Some points, one per row:
[-1.19 -1.6   0.91 -0.17  1.07  0.36 -1.74 -0.66 -1.3   2.6  -0.09 -0.16]
[ 0.09  0.08  0.61  1.16 -1.45  1.49 -0.94 -0.6   0.66  2.42 -1.2  -1.74]
[-0.95 -2.48  1.05 -0.46 -0.13  0.3  -1.39  0.63 -0.95  1.39 -1.72 -1.21]
[-0.23 -1.27  0.11  0.15  1.08  0.58 -0.75 -0.26  0.4   3.52 -0.28 -1.25]
[ 0.77 -0.77  0.34  0.68 -0.02  2.16 -0.2   0.29  0.98  2.66 -1.5  -1.09]
[-0.27 -0.3   0.58  0.92 -1.58  0.58 -1.41 -0.7   0.14  2.44 -1.14 -2.02]
[ 1.02 -2.52  0.11 -0.17  1.04  0.4   0.01  1.55  0.68  1.3  -1.9  -1.11]
[-0.29 -2.47  0.78 -0.24  0.05  0.24 -1.32  0.51 -0.6   2.15 -1.6  -1.24]
[ 0.95 -1.74 -0.52 -0.29  1.48  1.23  0.45  0.59  0.86  2.94 -0.26 -0.22]
[ 0.16 -1.24  0.35  0.26  0.25  2.11  0.13  1.12  1.13  1.58 -2.   -1.65]
[ 0.53  0.07  1.2   1.97  0.37  0.26 -1.15  0.2   0.87  0.08 -2.39 -2.09]
[-0.22 -0.55  0.56  0.71 -1.38  1.38 -1.29 -0.69 -0.2   2.77 -0.94 -1.53]
[ 0.02 -0.09  1.64  2.04  0.96  0.3  -1.81 -0.32  0.17  0.48 -2.1  -1.45]
[ 0.11 -0.05  1.23  1.72  0.35 -0.29 -1.07  0.4   0.89 -0.43 -2.47 -2.23]
[ 0.49 -0.91  0.39  0.63  0.24  1.99  0.2   1.14  1.42  1.22 -2.16 -1.7 ]
[-0.24 -0.53  0.61  0.76 -1.35  1.3  -1.32 -0.67 -0.04  2.77 -0.98 -1.56]
Then 28 other points, each followed by its number:
[ 0.06 -0.2   1.5   1.84  0.27 -0.14 -1.73 -0.09  0.31  0.17 -2.32 -1.93] 0
[-0.49 -2.4   0.85 -0.31 -0.05  0.25 -0.92  1.19 -0.21  0.9  -2.24 -1.74] 1
[ 0.27 -1.72 -0.11 -0.07  1.19  0.81 -0.37  0.28  0.63  3.35 -0.51 -0.93] 2
[ 0.95 -2.73 -0.02 -0.39  0.67  0.31 -0.03  1.49  0.39  1.44 -1.77 -1.19] 3
[-0.08 -1.73  0.12 -0.08  1.29  0.72 -0.55  0.18  0.43  3.26 -0.59 -1.16] 4
[-0.14 -0.76  1.27  1.29  0.44  1.21 -1.15  0.41  0.59  1.03 -2.42 -1.93] 5
[-0.03 -2.47  0.68 -0.46 -0.25  0.59 -1.44  0.1  -1.3   2.45 -0.93 -0.43] 6
[-0.55 -2.26  0.26 -0.72  0.81  0.55 -0.9   0.3  -0.71  3.03 -0.35 -0.6 ] 7
[-0.29 -1.3   1.37  1.14  1.19  0.14 -1.93 -0.23 -0.28  1.84 -1.65 -1.31] 8
[-0.74 -0.92  1.51  1.04  0.7  -0.28 -2.17 -0.53 -0.63  1.66 -1.39 -1.62] 9
[ 0.06 -0.91  1.26  1.52  0.81  0.02 -1.77  0.    0.26  1.16 -2.16 -1.86] 10
[-0.24 -0.38  1.64  1.84  1.22  0.66 -2.02 -0.45 -0.15  0.97 -1.83 -1.13] 11
[-0.36 -1.46  0.86  0.39  0.51 -0.12 -0.58  1.37  0.72 -0.17 -2.58 -2.29] 12
[-0.5  -0.76  1.6   1.45  0.92 -0.24 -2.18 -0.49 -0.37  1.2  -1.7  -1.49] 13
[-0.07 -2.47  0.7   0.06  0.04  0.28 -1.24  0.66 -0.37  1.81 -2.02 -1.39] 14
[-0.18 -0.92  0.97  0.88  0.32  1.3  -0.64  0.85  0.92  0.93 -2.48 -2.16] 15
[-0.52 -1.54  0.99  0.54  1.27  0.74 -1.56 -0.28 -0.34  2.71 -1.03 -0.98] 16
[ 0.22  0.51  0.53  1.15 -1.63  1.64 -0.88 -0.64  0.33  2.35 -1.24 -1.56] 17
[-0.42 -2.04  1.06  0.34  0.55 -0.02 -1.82 -0.01 -0.68  2.08 -1.53 -1.33] 18
[ 0.42 -0.8   1.01  1.4   0.4   0.18 -1.01  0.6   0.91  0.64 -2.56 -2.21] 19
[-1.26 -1.49  1.18  0.15  1.27  0.97 -1.68 -0.41 -0.94  2.37 -0.7  -0.54] 20
[ 0.15 -0.21  0.4   0.97 -1.31  1.16 -0.84 -0.34  0.78  2.46 -1.33 -2.13] 21
[-0.42 -1.47  0.36  0.12  1.14  0.69 -0.89 -0.1   0.29  3.3  -0.6  -1.31] 22
[-0.03 -1.84  0.31  0.02  1.31  0.71 -0.89 -0.04  0.01  3.27 -0.54 -0.78] 23
[-0.52 -0.4   0.73  0.72 -1.6   0.59 -1.5  -0.7  -0.08  2.37 -1.14 -1.99] 24
[-0.09 -2.04  0.2  -0.22  1.19  0.64 -0.82  0.08 -0.1   3.23 -0.52 -0.75] 25
[-0.23 -2.51  0.8  -0.31 -0.23  0.75 -1.45  0.24 -1.15  2.23 -1.27 -0.54] 26
[ 1.2  -0.6   0.09  0.9   0.2   2.4   0.13  0.47  1.29  2.15 -1.46 -1.  ] 27
Which of these numbered points is nearest to each point below by angle, seen from the average point of the first points? Its number follows each.
[-0.13 -1.7   0.85  0.35  0.59 -0.16 -0.6   1.36  0.65  0.12 -2.55 -2.19] > 12
[ 1.29 -2.32  0.09  0.05  0.3   0.72 -0.1   1.35  0.7   1.56 -2.03 -1.26] > 3
[ 0.1  -0.45  0.59  0.93 -1.14  1.48 -1.11 -0.19  0.53  2.46 -1.57 -1.75] > 21
[ 1.31 -0.5   0.06  0.99  0.44  2.32  0.25  0.53  1.46  1.98 -1.47 -0.96] > 27
[-0.32 -2.44  0.71 -0.48 -0.21  0.64 -1.5  -0.01 -1.37  2.43 -0.83 -0.23] > 6
[ 0.92 -1.67 -0.54 -0.26  1.61  1.13  0.37  0.64  0.93  2.93 -0.29 -0.3 ] > 2
[ 1.23 -0.49  0.15  1.01  0.46  2.3   0.27  0.67  1.51  1.72 -1.67 -1.08] > 27
[-0.95 -2.3   1.   -0.34  0.2  -0.04 -1.39  0.74 -0.63  1.27 -1.84 -1.68] > 1
[-0.17 -1.13  0.91  0.58  0.55  1.96 -0.49  0.9   0.78  1.33 -2.27 -1.68] > 15
[-0.25 -1.65  0.54  0.22  1.09  0.82 -1.17 -0.04 -0.1   3.21 -0.71 -0.94] > 23
[ 0.51 -1.73 -0.18 -0.11  1.43  1.04 -0.23  0.33  0.35  3.29 -0.37 -0.59] > 2
[-0.48 -2.63  0.58 -0.57  0.51  0.33 -1.05  0.61 -0.55  2.32 -1.24 -1.1 ] > 7
[ 1.27 -0.24  0.19  1.18 -0.01  1.93 -0.01  0.48  1.58  1.71 -1.77 -1.57] > 27
[-0.36 -1.78  1.01  0.26 -0.21 -0.01 -1.02  1.06  0.1   0.49 -2.55 -2.17] > 12
